128 stands for zero in the data rows.
Each row has a hidden score. How much does it go up from the first row of each pair to the second? 15 means little or no change, 30 a big rise and 0 a big fall. The score is a weighted sum of the row's numbers plus the product of two more (or one squared), each taken from its middle value.
[158 163 181 125 190 108 184  98  48 160  64  76 207 115 102 227]
[ 95 100 101 110 107 128 145  75 119 127 107 124 123  78  73  78] -> 22
[175  93 181 128 115 117 104 144 117 141 119 203 137 108  87  87]
[ 87  54  56  90 124 111 126 123 132 129 141 116 109 108 122  89] -> 15
[106 150 107 120  70 147 156  82 137 195 150 157  87 107 128 109]
[120 104 109 134 104 134 176 125 147 183 138 195  89  90  88  96] -> 9
[132 133 126 135 153  89  72 143  99  56 121  81 165 124 154 155]
[138 192 130 121 166 195  97 133  77 123  75 134 147  84 134 160] -> 22
[131  81  89 106 120 132 152 116 125 161 129 123 135 112 115  89]
[134 135 176 119 110 134 153 122 125 152 216 137 107 123 112 145] -> 17
[ 85  99  99  93 121 119 196 110 169 156 217 148  73 121 113 103]
[168 207 187 116 174 102  84 157  94  57  80  60 174 139 149 194] -> 11
[170 157 127 149 172 150  84 122 109 140 108  87 169  95  95 140]
[ 99  93 135 164 103 128 166  87 153 149 136 189 103  96 116  79] -> 8
[186 164 180 181 172 117  73  76  28 135  45  83 188  60  47 146]
[118 143 121 123 194 114  99 113 103 220  97 112 119  88  92 145] -> 17
[193 141 178 139 119 151 130 100 114 143 151 108 127  99 172 132]
[110 130 118 181 108 148 147  84 131 160 123 143 133 159 125  85] -> 15
[128 132 133 115  89 131 156  88 139 160 129 144  90  95  79 102]
[137 142 114 126 116 101 119 152 154 174 189 141 104 131 191 171] -> 25
[117  96 114 118  38 167 188 143 188 168 255 167  59 129 129  95]
[149 163 146 126 112 156 119 153 127 167 142 123 129 171 125 172] -> 14
[ 89  77  95 113 145 113 162 159 192 114 154 130  74 147 203  90]
[188 168 165 162 132  99 125 161 151 121 100 104 114 163 171 156] -> 18
[115 106  74 174 160 117 100  92  83  85 112 117 162  80 122 107]
[117 101 113 121 132 141 107  81  97 155  99 168 146 143  75 106] -> 11
[157 195 156 126 155 139 110  98  83 184 109 103 134  97  83 133]
[105  98 106 176  79 166 163 105 147 164 137 144 110 110 102  83] -> 19
[139 115 148 151 160  90  66 151 112  79  85  83 173 139 143 152]
[135 135 133 130 167 121  98 136 114 234  94 102 136 149 105 112] -> 18
[113 146 147 132  66 130 155  77 152 178 141 188  88  90  93  88]
[255 199 206 174 206 101  97 200  72 102  81  66 148 134 151 200] -> 13
[176 179 190 131 166 128 131 198 105  80 108  74 129 145 124 150]
[128 163 117 142 114 123 220 164 134  93 119 145 116 132 131 148] -> 14
[ 77 106  73 113  89 183 129 105 162 148 128 255  92 107 102  78]
[207 177 150 155 255 227  49 103   7  47  45  59 224  60  92 162] -> 17
[ 75  73 106 114  87 131 183 122 179 145 146 149  75 118 164  87]
[111 131 161 194 137 110 142 165 162 118 130 183  93 145 148 159] -> 14
[107 146  83 149 185 131  79 171  83 132  85 122 165  94 106 112]
[139 103 166 115  85 240 128  91 135 148 116 140 119 102  91 156] -> 21
[180 166 179 126 165  93  92 182 112  45  97  57 140 198 186 186]
[117 126 109 121 104 152 150  63 128 152 103 130 122  86  68  81] -> 22
[122 127 135 138 181  95 109 142 117 139 132 100 112 126 164 117]
[146 145 139 130 167 105 144 112 123 188 139 151 118 126 114 118] -> 16
[173 165 156 139 227  99  24 124  42  50  33  85 199 112 139 198]
[ 63  60  70  94 135 103 108 171 135  84 144 107 127 126 123 127] -> 15
[207 213 193 143 230  98  33 175  16  63  46  42 210  79  96 191]
[103 139 109 110 100 157 174  87 194 176 158 227 103  94  97  89] -> 24
[206 204 209 120 231  70  60 177 113  42  99  44 142 167 156 208]
[169 241 189 186 139 172 121 203 131  98 111  80 172 180 166 153] -> 26
[ 79  59  71 113 129 120 160 147 212 110 149 140  86 118 119 124]
[106 110 101 145 110 129 101  81  92 164  93 118 141 161  67  78] -> 14
[194 184 177 174 206 120  20 109  16  68  57  79 255  69 105 164]
[ 70  83 106  92  90 118 144 121 157 132 150 150 106 166 115  77] -> 9
[182 191 182 125 156 141 131 141 122 104  97 108 116 133 126 157]
[130 129 196 161 175 141 103 133 122 122 182 120 119 127 137 144] -> 18
[205 229 255 151 178  96  87 126 101  94 131  64 148 143 149 230]
[194 179 196 136 148 157  90 106  81 116  67 120 155 103 129 186] -> 20
[216 203 194 145 139 199 105 129 106 143  92  99 131  97  96 138]
[233 179 207 156 162 136  75  81  47 101  65  67 183 106  70 149] -> 6
[ 99  97  93 105  78 133 150 235 130 145 124 187 107 118 102  81]
[ 70  62  63  99 112 107 180 124 135 102 126 158 214 108 118 129] -> 11
[115 184 126 183  71 142 199 105 157 177 165 160  93 128 126  91]
[205 142 147 120 135  91  87 141 130 164  87 114 123 167 147 146] -> 9
[154 185 163 140 178 106  89  91  34 112  73  78 210  63 122 137]
[107 129 105 135 136 143 129 130 151  90 135 110 118 149 117 179] -> 21
[104  92 114 131  63 138 176  87 158 171 156 155  71 106 135  70]
[ 99  96  84 161 133 121  92  60  67 168  77 146 186 176  49  84] -> 12
[133 126 152 105 135 106  93 143 127 135 109  86 121 167 189 143]
[209 203 206 149 225 109  97 125  84 123  78  88 164  99 118 163] -> 15
[158 147 192 143 226  86 112 176 118  60 106  68 179 197 160 181]
[158 160 120 140 188 127  52  95  50  89  62  88 170  66  68 121] -> 25
[109 152 134 105  82 133 149 125 165 118 146 160  87 143 140 102]
[104  97 130 113 141 104 140 123 143 116 120 129  98 117 122 114] -> 10
[140 113 149 105 123 119 136 123 158 199 111 125 110 113 168 105]
[178 214 250 157 160 141 143 164  75  84  74 147 144 109 111 177] -> 6
[211 180 184 157 160 146  67  95  59 111  93  76 189  70 127 255]
[149 145 178 149 129 143 110 195 172  92 103 112 141 127 139 139] -> 13
[109 113 102 126 150 148  67  74  54 148  77 132 199 100  55 100]
[150 176 144 137 144 124  94  99  84 146 153 117 147 100  63 128] -> 20
[230 171 147 134 165  97  89 107  70 103  81  86 147  98 116 141]
[ 99  87 100 125  96 186 165 139 137 143 120 132 113  81 102  98] -> 20
[111  83 106 105  60 161 155 136 160 176 149 184  72 127 119  86]
[119 140 118 176  85 168 206 112 150 222 134 145 112 105  84  74] -> 19
[201 185 197 137 176 107 158 139  95 117  83  99 135 106 114 164]
[ 64  57  73 102  99 122 204 139 185 130 183 255  54 152 149  71] -> 16
[ 96  90 100 108 117 122 175 103 147 125 206 142 109 117 108  84]
[149 150 149 140 144 119  77  85  54 114  72 113 187  53 141 210] -> 17
[160 138 144 147 127 141 112 145 121 139 111 172 104 123 137 138]
[137 142 135 135 121 118 119  90  97 130 121 131 120 106  81 121] -> 11
[ 68  90  91 110 117 135 124 113 148 122 183 173 143 115 114 100]
[ 80  91  70 140 137 148 117  78  94 187 116 113 178 106  79  75] -> 16
[ 81  61  58  88  86 124 240 143 150 125 202 168  88 120 129  86]
[164 161 129 125 189  98 106 141 146  90  90 114 148 136 125 182] -> 20
[112 255 116 107  71 136 149  91 152 146 147 181  90 202 134 104]
[148 149 145 123 224 135  88 135 104  99 103  99 141 129 133 173] -> 2
[143 123 150 149 122 140 137 117 179 112 135 120  99 127 128 126]
[175 167 158 159 167 107  86  91  46 108  62  74 162  75  73 141] -> 8
[ 59 139  75 126  89 129 151 129 160 113 139 143  84 144 114 107]
[144 176 222 129 142 142 120 119 116 149 160 188 122 140 118 120] -> 9
[107  89 118  97  95 112 201 122 166 141 160 148  67 146 133  94]
[ 80  94 106 123 171 121  70 129  91 127 122  96 151  97 123 129] -> 20
[154 147 153 150 188  89 110 244 136  76 103  84 186 255 172 229]
[117 133 131 124 146 141 137 174 160  75 130 190 129 148 178 133] -> 21
[211 193 207 144 138 109  88  89  82 137  67  88 146 116  88 215]
[151 149 131 122 178  99  66 123  74  74 102 125 151  90 101 132] -> 13
[126 123 124 140 182 119 158  91  83 114  69  85 198 102 166 127]
[114 136 110 144 108 112 146 115 157 221 113 116 126 126 246 111] -> 24
[ 96 129 122 105 131 132 130  82  88 108  86 110 187  87  98 108]
[ 99  92  87 120 114 128 118 116 132 189 126 125 103 101 142  93] -> 23
[122  93 102 101  81 121 168 125 162 141 205 163  92 174 128 127]
[139 135 123 122 148 134  91  96  90 157 130 134 140  99  85 138] -> 17
[169 162 171 150 233 137  55 157   0 102  27  71 223 123  90 151]
[ 97  94 130  98  93 107 160 163 160 106 171 160 106 175 143 124] -> 15
[131 167 118 101 107  96 112 251 194  84 194 109  88 180 222 122]
[150 143 175 148 126 144 134  82  95 131 119 108 161  96 114 141] -> 9
[159 145 138 150 160 127  60  91  49  82  70  76 173  95 120 172]
[ 95  94  92  97  67 127 193 110 200 206 175 219  79 160 137  96] -> 16
[ 81  92  73 122 134 110 104 137 126 106 105 111 128 111 107 113]
[ 91  78  94 102  68 149 186 121 211 161 171 255  71 155 145 114] -> 17
[ 68  49  50 113  87 110 199 147 186 116 203 172  52 155 162  76]
[ 75  52  48  84  91 114 133 124 197 103 178 148  97 202 187 116] -> 18
[123 115 150 241  78 146 216 109 167 171 144 165  70 109 151 109]
[226 200 222 140 156 101  87 151 140 113  67  62 153 128 113 186] -> 9
[148 147 153 132 143 107  99 149 107 116 115  98 131 121 183 193]
[ 97  95  85  92 114 151 107 157 161 174 185 117 102 154 164 117] -> 22
[113 170 105 186 153 103  70 123  81  94  81  88 146  90 136 131]
[113 151 118 107 100 157 111  92 115 143 148 162 168  91  96 105] -> 14
[145 108 156 100  89 125 134 190 169 122 126 114  74 157 147 119]
[ 92 120  86 100 134 114  91 105 126 118  95 116 123  88  96 100] -> 16
[106  85 120 104 162 127 124  95 120 174 109 141 115 160  85 103]
[ 87  83  98 150  91 118 150 165 184  94 219 142  66 182 183 106] -> 22
[149 107 142  95  81 159 142 234 201 101 144 134 110 178 213 160]
[ 51  56  63  83 150 107 179 114 146 137 132 130 103 120 138  87] -> 5
[ 80 112  71  98 127 129 126 124 134 127 148 135  96 106 142 127]
[189 186 208 166 161  80  95 170  97  73 149  76 183 167 166 184] -> 8
[123 126 127 158 118  96 128 202 150 132 198 121 100 136 134 165]
[ 76  67  85  90 142 107 141 134 227 141 150 157  85 184 135  79] -> 10
[137 138 109 154  88 114 185 119 148 135 146 124 144 151 146 105]
[196 174 221 146 212 135  48  96  25  88  44  52 198 169 104 190] -> 8
[186 176 182 182 152 194  89 115 102 145  87  95 182 115  96 154]
[ 65  71  96 107  88 141 163 190 175 130 172 150  81 135 148 136] -> 4
[115 178 145 105 118 125 163  93 144 159 122 187 112 116  92 112]
[178 154 166 182 120 114 111  94 147 141 103 153 133 136  91 127] -> 21
[157 146 161 151  97 167 137  92 125 150 127 125 100 139 108 113]
[188 194 176 130 128 123 103  98 110 134  93 110 141 156 123 139] -> 11
[108  93 100 115 118 154 117  74 104 190 153 131 171  75  84 123]
[123 127 160 105 135  93 141 226 172  89 126  99  74 170 199 231] -> 5
[ 87 121 133 199  94 133 195  96 156 132 147 166 106 120 108  84]
[154 141 170 117 107 116 112 121 114 151 110 152 128 138 145 122] -> 12
[100  97 123 131 149 146  67  85  63 135  75 114 209  52  52  96]
[ 96 104  87 130  97 113 147 134 151 203 212 137  96 152 207 141] -> 26
[ 69  62  70 110  99 119 126 100 143 176 146 172 117 115 107  90]
[111  88  74 202 121 164 130 100 164 163 129 174 106 217  99  82] -> 24
[ 89 161  98 112 130 129 104 182 117  93 139 140 114 103 110 119]
[ 59  53  60 132  98 116 157 159 195 155 148 151  92 128 136  91] -> 14
[113 107  98 141 124 126 148  80 109 162 147 133 135  76  85  91]
[165 129 141 137 155 212 128 145 119  91 160 103 174 118 146 172] -> 21
[137 222 136 146 180 101  59 123  46  79  99  77 202  72 100 137]
[163 123 129 116 153 146 112 124 146 117 111 123 139 105 102 113] -> 17
[ 83  93  58 101 106 127 130 154 118 106 142 129 138  90 109  95]
[ 74  68 120 101  90 116 121 141 141 142 125 132 153 108 175  93] -> 12
[121 156 102 121 100 139 158 126 153 227 139 227  84 100 108  97]
[179 166 222 143 128 182 106 123 109 105  87 115 123 152 132 192] -> 8
[113 101 112 145  72 134 157  97 138 226 197 153 130 101  97 123]
[194 190 195 155 186 118  64 141  37 102  59 103 185  91 102 171] -> 5
[ 87  73  59 100 128 121 110 113 143 111 175 181 102 121 132  78]
[120 123 120 128 103 128 123 151 156 148 155 126 157 163 199 119] -> 18
[ 58  57  69  86 115 145 168 132 199 114 167 167  87 135 134  72]
[105  98 104 114  96 147 121  70 118 147 110 135 112  92  82  95] -> 17
[167 159 142 161 190  95  64 118  85  91  97  72 211 119 107 169]
[128 122 122 149 133 115 146 150 168 141 160 134  84 200 169 120] -> 17
[121  78 111 131 143 129 153 195 153 122 124 150  90 145 146 120]
[117 136 135 124 161 122  69 104  87  73  73  84 159  76 105 131] -> 15
[101  90 162 101 140 107 103 179 147  84 116  89 111 152 156 134]
[141 197 133 133 144  98 178 135 118 100 109 106 167 144 104 204] -> 16
[108 126 107 126 218 119  70  80  62 157  74  93 253  99  92 119]
[161 144 157 196 126 135 153 148 164  97 118 106 113 141 255 149] -> 25
[108  87 102 108 120 125  98  93  92 106  94 119 207  79  76  82]
[121 147 131 157 143 182 120 141 157 145 181 169 149 151 151 164] -> 28
[102 103 110 112  94 140 153  76 131 199 135 149  84 107  88 136]
[173  85 105 102 128 123 151 135 125  93 172 143 109 163 149 114] -> 10
[117 110 114 107  95 179 170  80 152 160 180 158 125  93 145 157]
[142 126 137 158 168 112 145 118 139 116 114 122 143 169 117 116] -> 7
[167 170 230 118 124  93 107 198 152  90 118  91 107 160 169 235]
[ 70 131  68 121 134 126  95 159 115  89 123 104 162 161 134 105] -> 25
[ 94  88 121 105  57 169 173 124 180 164 178 158  58 175 115  78]
[144 113 129 143 111 109 148 158 150 115 115 101 213 140 139 123] -> 13
[147 159 148 107 139  85 116 169 153  89 127  86  99 171 152 158]
[161 162 185 136 109 173 150 197 139 117 121 114 114 110 121 138] -> 19
[ 85  79  65 113 134 113  81  93 100 152 161 109 142  84  84  95]
[165 135 165 122 132 109 108 105 108 145 119  95 137  84 114 128] -> 12
[ 98 114  93 162 102 115 129 140 153 110 147 107 115 147 157 110]
[136 143 110 106  91 109 148 180 163 127 144 211 138 134 146  92] -> 9
[138 139 144 137 189 100  38 230  34  53  66  48 192 166  89 155]
[147 141 162 165 157 142  72 137  66 113 122 115 156 123  77 127] -> 22
[140  99  98  99  78 165 195 123 160 181 146 174  80 121 112 120]
[130  91 125 143  94 123 255  99 174 179 143 202  65 137 149  76] -> 9
[118 143 133 157  98  96 141 156 187  90 154 118  80 167 163 121]
[132 114 120 107 100 129 173  84 172 166 131 160 137 119  95  92] -> 15
[219 191 207 151 153 104 106 175 107  98  93  68 142 153 153 186]
[ 97  89 105 135 199 109 105 164 122 113 120  97 122 126 123 139] -> 16
[ 99 136 110 106  78 150 157  90 141 160 152 146  82 101 128  82]
[ 73  52  61 101 109 135 148 133 197 127 162 171  76 150 152  87] -> 15
[ 53  54  78  81  69 125 209 138 179 118 206 174  67 237 134 121]
[ 76  76  79 114 135 121 113 142 109 116 109 142 124 100  86 125] -> 18
[171 159 203 137 131 119 124 119 133 169  98  91 135 116 125 183]
[169 158 182 132 199  89  51 206  91  63  60  47 192 166 150 192] -> 9
[128 126 121 120  77 150 195  81 163 166 159 156  74 100  97  84]
[177 186 135 133 156  93 119 155 102  56  91  78 129 164 169 148] -> 10
[121 115 117  98  98 130 147 148 220 173 149 144  81 165 188 139]
[ 98 130 102 126 121 124 145 145 133 149 196 177  96 133  85  72] -> 12
[165 177 132 145 206 117  33 127  62  58 107  66 176  82 126 195]
[192 153 158 169 176 110  79 100  88 107  71  83 162  88 109 161] -> 13
[ 95  76  79  93 146 114 139 120 147 196 175 207  85 170 141  76]
[178 168 180 122 227  71  93 172 116  77 110  67 141 177 172 207] -> 10
[ 57  53  75 119  83 138 140 141 175 112 149 182  73 192 181 111]
[117 116 112 148 144 137  89  73  69 118 109  99 153  76  67 117] -> 16
[121 113 165 117 118 106 131 152 170 115 158 117 119 188 165 126]
[ 89  75  67  95 144 114  90 142 112  85 109 146 127  96 121 117] -> 15
[147 137 140 123 191 141 127  82  78 133  83  94 184  98 106 130]
[184 121 114 118 137 122 117  95 124 139 108 167 105 113 129 100] -> 19
[123 147 118 124 102 127 119  92 113 115 133 117 155 117 126 117]
[ 95  95 107 122 151 163 100 120 119 142 120  87 155 134 158 115] -> 17
[119 122 127 143  94 127 192  82 131 171 120 133 104  98 130 106]
[134 133  98 180 140 122  72  99  77 138  89 104 148 157 101 120] -> 21
[120 117 113 114 113 171 136  79 120 164 153 141 118 103  86 117]
[120 105 103 130  86 169 129  80 118 147 135 218 139  85 101 121] -> 15
[ 86  65  71 112 141 182 104 122 151  89 115 127  99 128 173 101]
[142 127 149 133  94 125 135  94 143 131 136 129 104 150 225 103] -> 11
[119 101 103 117 149 109  96 131 119  65 124  77 141 179 125 138]
[ 83  75  85 109 109 111 142 151 159 128 135 133 112 154 154  88] -> 15
[119 159 153 158 233 119  46  74  76 127 109  94 188  52  60 154]
[177 154 197 126 201 110  28 123  30 106  81  44 197  75 115 178] -> 9
[ 62 128  88 173 107 147 150 175 148 151 160 134 147 128 137  82]
[147 140 159 123 173 116 101 161 131  62  88  53 162 119 131 148] -> 7
[189 176 189 133 164  92 136 123  89  94  95  79 137 128 139 158]
[105  98 106 116 137 113 123 196 131 112 132 158 172 128 106 104] -> 18
[191 155 176 120 181  69  50 158 112  34  72  39 149 154 154 196]
[154 140 148 135 134 112 125 130 128 204 220 140 144 197 121 128] -> 27
[ 67  66  60 120 146 112 106 127 120  93 131 120 118 106 152  91]
[ 94  78  75 100 151 131 170 100 117 139 149 200 181  95 107 110] -> 12
[132 112 147 134 148 107 166 136 185 116 141 149 114 166 132 128]
[127 116 123 213  91 109 144 132 135 204 122 162  88 122 121 163] -> 25
[117 106 124 123 131 142  94 138 136  96 116  87 110 149 133 130]
[ 96  52  50 109 109 117 140 193 138 101 191 255  98 155 109  97] -> 12
[106 102 149 118  61 127 153  83 151 211 144 152 100 100 153  74]
[115 188 127 133 116 178 201  77 158 192 144 170  71 113 100  75] -> 21
[ 99 109 117 127 156 133  95  97 118 107  87 104 164 163  85 112]
[142 117 148 135  90 149 156  76 105 196 179 185 108  71  69  95] -> 19
[188 193 139 138 183 148  58 135  56 141  48  52 233  55  79 181]
[126 163 121 149 133 162  91 128 151  90  99 105 130 174 129 129] -> 16
[ 94 124 106 105  47 131 177 121 215 168 170 159  55 168 124  73]
[160 142 157 164 150 129 116 124 114 143  94 105 115 123 144 214] -> 14
[124 100 144 111 171 129 122 117 118  96 148 100 132 123 197 111]
[ 89  81 109 169 132 121 130 107 124 124 125 137 116  97 114 102] -> 19
[160 141 158 153 184 100  69  91  42  75  43 105 191  56  65 144]
[ 72  70  76 101  51 119 192 112 180 138 189 171  70 171 176 136] -> 20
[162 178 165 146 170  88 122 142 129  85 104  97 108 143 157 149]
[184 186 178 131 166  94  92 162  87 152  83  89 152 111 108 178] -> 17
[151 141 155 118 141 105 152 171 134 111 108 122 106 158 146 133]
[ 76  92  83  94  67 154 252 111 178 138 207 178  67 129 184 135] -> 20
[ 85 119  98  96  79 161 183 101 169 180 147 168 125 106 144  68]
[148 126 150 120 113 117 131 131 152 107 150 108  94 129 133 130] -> 14
[122 120 122 146 143 109 137 151 160 118 213 112  79 179 187 140]
[119  94  92 107 130  98  94 124 135  95 141 111 169 124 130 133] -> 10
